Each path below is one point turned by a fixed rotation once a step. After each direction that follows a path, write how fast that rotation turns it, in degrees a step (0 if it stays still).
Each turn is a multiple of 5 degrees from 10 to 175, or 0.
path 1
[  5 -21   6   9  -4  16  38   9]
[  8  13  -3  35 -10  29  -3   0]
[ 34 -12   3   8  -2   6  29   9]
[ -9   6   8  25 -19  26  10  20]
[ 25 -17 -11  22   3  18  20 -12]
[ 16  22  15  16 -14  17  14  22]
[  5 -31  -8  19 -12  17  21   6]
[13 24  8 26  3 28 12 -2]
[ 30 -19  -4  13 -19   5  15  18]
[-11   7  12  21  -3  30  25   7]
[ 32  -9 -13  28 -10  15   1  -3]
[11 10 18  7 -5 16 33 20]
[  3 -19 -12  31 -19  23   2   5]
[24 13  8 14 10 19 28 -5]
[ 14  -8  -1  21 -28  12   4  26]
[-1 -8  4 17  8 27 34 -7]
[ 28  11  -4  28 -16  16  -5   9]
[ 11 -15  10   5  -4  13  39  14]
[ -1   4  -4  35 -15  30  -3   4]
[35 -6  1 11  4 10 29  1]
[ -2   7   9  21 -23  21   8  27]
[ 14 -21  -9  21   4  21  24 -11]
[ 22  25  11  20 -11  18   7  16]
[  9 -31  -4  14 -13  13  26  12]
[ 2 19  6 29  0 32 10 -3]
[ 37 -15  -6  14 -12   5  15  12]
[-10   7  16  17  -9  27  25  16]
[ 23 -16 -16  29  -8  18   4  -7]
[18 18 18  9 -2 15 28 17]
[  3 -24  -9  26 -22  18   7  13]
[15 13  7 20 11 26 26 -8]
[ 26  -6  -2  20 -25   8   2  24]
[-5 -7  9 15  2 26 36  3]
[ 24   5  -8  32 -13  19  -7   2]
[20 -6 12  4 -2 11 37 15]
[ -4  -6  19   0   2 -13 -11 -10]
0
[  9 -19 -13   3  -8  -6  -9   0]
170
path 2
[ 14 -32  22  -5   0   5  -6  -6]
[ 23  -2  22 -19   1 -12  11 -16]
[  5  -5   8   0 -10 -13  38  -8]
[  3 -32   8   7  -5  10  23  10]
[ 20 -29  16 -10  16   6   0  -4]
[ 14  -7  16  -8   6 -17  12 -27]
[  1 -11  16   4 -23 -11  28 -10]
[ 13 -24  14  -5 -10  12  20  17]
[ 21 -19   8 -12  24   3  14  -3]
[  5 -17   9   2   8 -17  16 -29]
[  2 -21  22   5 -25  -6  12 -11]
[ 21 -13  21 -16  -9   7  15  13]
[ 19 -10   4 -10  21  -3  30  -3]
[ -2 -28   5  12   7  -9  20 -21]
[  8 -29  25   1 -17   1  -1  -9]
[ 26  -4  24 -21  -6  -2  12   0]
[ 12  -3   3  -6   8 -10  39  -5]
[ -3 -33   4  14   2   2  23  -5]
[ 15 -32  23  -4  -1   5  -6  -7]
[ 22  -2  22 -18   0 -12  10 -16]
[  5  -4   8   1 -10 -12  39  -7]
[  3 -32   8   7  -5  10  23  10]
[ 20 -28  16 -10  16   6   0  -4]
[ 15  -7  17  -9   6 -17  12 -28]
[  1 -11  15   4 -22 -10  28  -9]
[ 13 -24  14  -5  -9  12  21  18]
[ 22 -19   9 -13  24   2  14  -3]
[  5 -17   9   3   8 -16  16 -29]
[  2 -21  23   4 -25  -6  12 -10]
[ 22 -13  21 -15 -10   7  16  13]
[ 18 -10   4 -11  21  -4  30  -4]
[ -2 -27   5  12   7  -9  20 -20]
[  7 -29  25   1 -16   0  -1  -9]
[ 26  -5  24 -21  -6  -3  12   1]
[ 12  -3   4  -5   7 -10  39  -6]
[ -1  -9 -12   4  17   9   9  10]
80
[ 10  -6   8  -9  -1  12 -14  13]
100
[-12  -3 -13 -14  -2 -13  -9   8]
0
path 3
[  8   7  11 -17 -15 -31   0  15]
[-16 -20 -20  -5  -8 -18  17 -12]
[  8 -16  13  28  -7  -5  18  15]
[-19 -12  -6  -5 -13  -1 -15  31]
[-27 -14  18  -8  15   6  16  -3]
[  1  17  25  -8 -11 -19  11  16]
[-13 -15 -12 -20 -17 -24   2 -10]
[  6 -20   3  20   6 -14  29   1]
[ -8  -5  -3  13 -24  -4  -6  31]
[-27 -29  10 -10   9   8  -1   4]
[ -7  15  26  -3   9 -10  21  18]
[-15   2   3 -19 -29 -20  -2  -4]
[  6 -27   1  -1   9 -22  21  -9]
[ -3   1  -9  22 -17 -12  13  27]
[-22 -31   7   0 -13   9 -11   6]
[-9 -4 20 -6 24 -4 15 23]
[-23  18  10 -12 -24 -12   7   4]
[  5 -26  12 -14  -4 -23   8 -15]
[  2  -1 -15  13   0 -23  23  21]
[-19 -21   0  15 -28   6  -2   5]
[ -4 -24  20  -5  19  -1   0  24]
[-31  19   5 -10  -4  -6  13  16]
[ -4 -13  26 -13 -18 -15   6 -17]
[ 11  -8  -9  -5   5 -33  15  15]
[-20 -11 -14  19 -24  -2  15   1]
[  3 -30  22   8  -1   2  -6  19]
[-27   6  -2 -13  10  -5   5  28]
[-21   0  27  -7 -15  -2  15 -15]
[ 16  -8  11 -15  -3 -34   5  11]
[-19  -9 -26   6 -12 -16  20   0]
[  2 -26  20  24 -12   3   8   7]
[-14  -8  -1 -10   4  -5  -9  37]
[-35  -2  15  -7   0   5  18  -8]
[ 12   2  30 -10 -10 -24   7   7]
[-11  -9 -24 -14 -11 -28   8   3]
[ -5  -7 -13  -9  21  -3   5   0]
130
[ 11 -11 -16  15  -7  -6   3  -1]
65
[18  1 13  4 12 -5  4 10]
140
[ 12   0  -6 -12  -6  18  10   2]
0
path 4
[ -2   1   7 -14  12  -1 -22 -22]
[-2 29  0  5 -5  5 20 -7]
[-11 -18 -12  -8 -26  -1  -2  -1]
[ 24   7   0  16  -4   1 -14  17]
[-15 -16  -6   6  24  10   8   7]
[  4   2  33 -15   1  -3  -5  -6]
[  3  16 -20 -14   5 -14  16  -3]
[ -5 -12  -4  15 -16  -7  -9 -25]
[ -5  20  -5   7  -6  14 -14  20]
[  7 -23  -1  -1   0  21  17   4]
[  3  -4  19  -2   4 -24  -4  17]
[  7   4 -15 -12  25   0  -5 -17]
[-15  12  15  14 -10  -2  10 -19]
[ -5   6 -15 -20 -20   7  -9   9]
[ 23 -12  -6  22  -7   5   9   4]
[-19 -11   3   4  16  -7 -14  19]
[ 16   6  16 -14  17  16   1 -12]
[-15   8   0  -4  -4 -21  25  -3]
[  6  -3 -12  -9 -16  -7 -23 -16]
[  2  16 -10  28  -2  13   5   8]
[-16 -25   6  -8  -3  16  -4  11]
[26  7 17 -8  7 -7  3 14]
[-10  -9 -14  -2  21 -17  11 -11]
[ -5  14  16   2  -9  -2 -18 -21]
[ -5  18 -21  -5 -11  14  14   8]
[  7 -29   4   9 -20   0  -1   1]
[  7   7   0   4  17  -5 -16  26]
[ -2 -12   6  -3  23  13  11 -18]
[-11  15  21 -11 -10 -18   3  -1]
[ 12   4 -29 -12  -7  -1   1 -12]
[ -6  -4   2  33 -14  -2  -2  -1]
[ -8  -3  -3 -12   5  20 -17  21]
[20 -8 16  1  8  5 24  1]
[-14  -3   0 -12  10 -30  -4   3]
[ 13  16  -5   0   4   7 -12 -27]
[ 15  -9  11   3  -5   7  -4 -17]
160
[  8   3 -11   8   8   7  20  -4]
140
[  6 -14   5   5   7   9  -2  20]
65
[ 14  -8 -10   0  -4 -20   0   3]
95
path 5
[-16  -5   6 -21 -20  25   6   4]
[ 25 -14  10  10 -24  -6 -14  -5]
[ 10  15 -15 -15  16   7 -28   1]
[  4  15   3 -25 -17  -5  22  15]
[25 -4  4 28  3 -4  2 21]
[-14  -4  -3 -15  30 -11 -13  16]
[ -5   9   7  -3  -3 -27  28 -12]
[ -1  -1 -11  34  15  15  10  -1]
[-35 -20   6 -10   1   5  -6   3]
[  6  -4  14   7 -13 -14  -1 -35]
[  2   9 -25   4   5  29  -9 -15]
[-14  -3   9 -19 -30  13  -1  14]
[ 34  -7  16   7  -8  -4 -16  -4]
[  7  13 -26 -20  15   1 -15   9]
[ -1  20  10  -9 -17 -10  22  20]
[ 23 -12   7  24  19  -1   3  16]
[-22  -7 -12 -14  22 -20  -8   9]
[ -8  17  15   9  -3 -16  25 -17]
[ -2 -15 -13  24  14  24  10  -4]
[-34 -17   4  -8 -13  -3 -15  -1]
[ 14   7  17   3  -8  -1  -4 -36]
[  6   0 -31  -6  -2  29  -4  -3]
[ -8   4  15 -10 -31   4 -10  20]
[ 37  -3  15  -3   9  -3 -12  -4]
[  3  11 -33 -18   8  -9  -3  14]
[-5 22 20  6 -8 -8 19 21]
[ 16 -24   6  13  27  -1   7   9]
[-27  -3 -17  -5   9 -27  -6  -2]
[ -9  20  19  13   2   2  21 -21]
[ -3 -29 -14  12   4  23   9  -5]
[-26  -7   5  -2 -20  -8 -26  -7]
[ 19  12  14  -8  -1  12  -3 -31]
[  9  -4 -32  -8 -16  19   2   8]
[ -2  10  21  -1 -20  -2 -19  24]
[ 33  -6  10 -15  19  -5  -2  -2]
[  2  -9   6  -6   7 -15 -17  -8]
100
[ 13   4  -1 -11 -15  11 -13   1]
35
[ -2 -12  -9 -18  11  10   5   2]
135
path 6
[-15  16  -9  29   1   9  17   8]
[33 16 -4 -2 10 18 -8  3]
[ 13 -16 -20   8 -15 -18   1  20]
[-12  26  10  18   4 -11 -17  14]
[  5  21 -24   0 -17  21   2  -8]
[ 18 -17 -11  28  15   7  -8   6]
[ 4 13  3 -7 -6 -1 -1 40]
[  9  25 -14  16  -8 -20   7 -11]
[  5  -1 -12   8  -5  16 -37   1]
[-10  -2 -13  19  -4  13  18  26]
[27 26  7  6 15  0  0  8]
[ 16  -3 -24  -4 -25 -12 -12   7]
[-19   5  -1  33   4  -5 -15  11]
[ 6 28 -8 -4 -4 29  4  8]
[ 30 -11 -19  19   5  -5   7   1]
[  2   4   5   0  -4 -10 -24  32]
[-11  28 -16  14 -17  -6  12  -1]
[ 17   5 -10  17  10  20 -23 -11]
[  5 -15 -15   4  -9  10   7  34]
[ 10  26   8  17  11 -19   6  13]
[ 13  16 -20  -8 -22   1 -21  -5]
[-12 -13 -17  35   0   4  -6   6]
[ 6 22  7  1  9 22  1 26]
[ 28   7 -22   6  -9 -13  14  -1]
[  3  -1  -1  14  -2 -13 -36  12]
[-22  20 -14   9 -17  13   7  15]
[ 24  13  -7  21  17  14   2 -10]
[ 20 -13 -14  -7 -10   2 -12  28]
[ -9  16   0  24  -2 -25   6  17]
[  6  31  -8  -1  -8  15 -21  -8]
[  7 -19 -28  22  -6  12   3   4]
[ 8 10 13 11 16  3 -5 33]
[ 14  26 -17  -6 -20 -13  11   4]
[  5  -2 -12  25   0  -7 -30 -10]
[-15   4  -8   5 -10  25  -4  28]
[-17   9  11   3   2  -1   9  16]
115
[ 2  0  9 17 17 -8 -4 -8]
155
[  6  -4  19   8 -17   5   3  -4]
0
path 7
[ 18  24  -4  12  28  -1 -16  -1]
[ -4 -35   7   3  21 -14  -5  13]
[ -4  12 -12 -14  12  11  28  26]
[  1  16   6   5 -14 -37  -4  16]
[ 12  -2  23  -7  11  -9  27 -22]
[-17  24   7  20  27   5  -8  -2]
[ 27 -17   7   0  19  -4 -15  21]
[-19 -12 -21 -10  18 -12  25  10]
[ -1  22  18   0 -15  -7  11  30]
[ 20  11   2  -3   7 -31   8 -22]
[-21  -4  29  15  23   6   7  -8]
[ 22  14  -9   3  28  10 -12  20]
[ -9 -27  -7  -3   8 -29   1  19]
[ -2  14   7 -15  -2   6  37  17]
[  3  29   7  12  -4 -32  -7  -3]
[ 12 -16  30   2  21  -3   9 -17]
[-14  15 -11  11  35  13  -3   9]
[ 16 -15   4  -1   3 -15 -12  35]
[ -7  -3 -13 -17   6 -17  36   1]
[-10  29  26  11 -10  -9   6  12]
[ 31   5  10   2  20 -16  -3 -20]
[-26 -13   9  12  31   4   2   1]
[18  9 -6 -4 13 10 -2 37]
[ -5 -11 -12  -7  -1 -40  10   8]
[-5 13 27 -5 -3  4 33  3]
[ 11  32   2  15  15 -18 -14 -11]
[  5 -30  23   6  26  -4  -2  -2]
[ -9  11 -19  -3  27  14  11  22]
[  5  -1   4   0 -11 -29  -6  32]
[  6   2   5 -15   3 -16  37 -14]
[-17  31  22  19   8  -4  -3  -1]
[ 33  -8  10   2  26  -5 -13  -2]
[-26 -17 -11   2  29  -4   9  10]
[10 14  5 -6 -5  2  8 42]
[  6   5  -8  -6  -2 -42  14  -9]
[ -6  -2  -3 -15 -12  10 -14  -9]
0
[ -1 -14 -11  -1  12   8  -8  15]
70
[13 -7 18 -5 -5 11  4  8]
160
[  4 -21   0  -5   2 -13   4 -12]
130
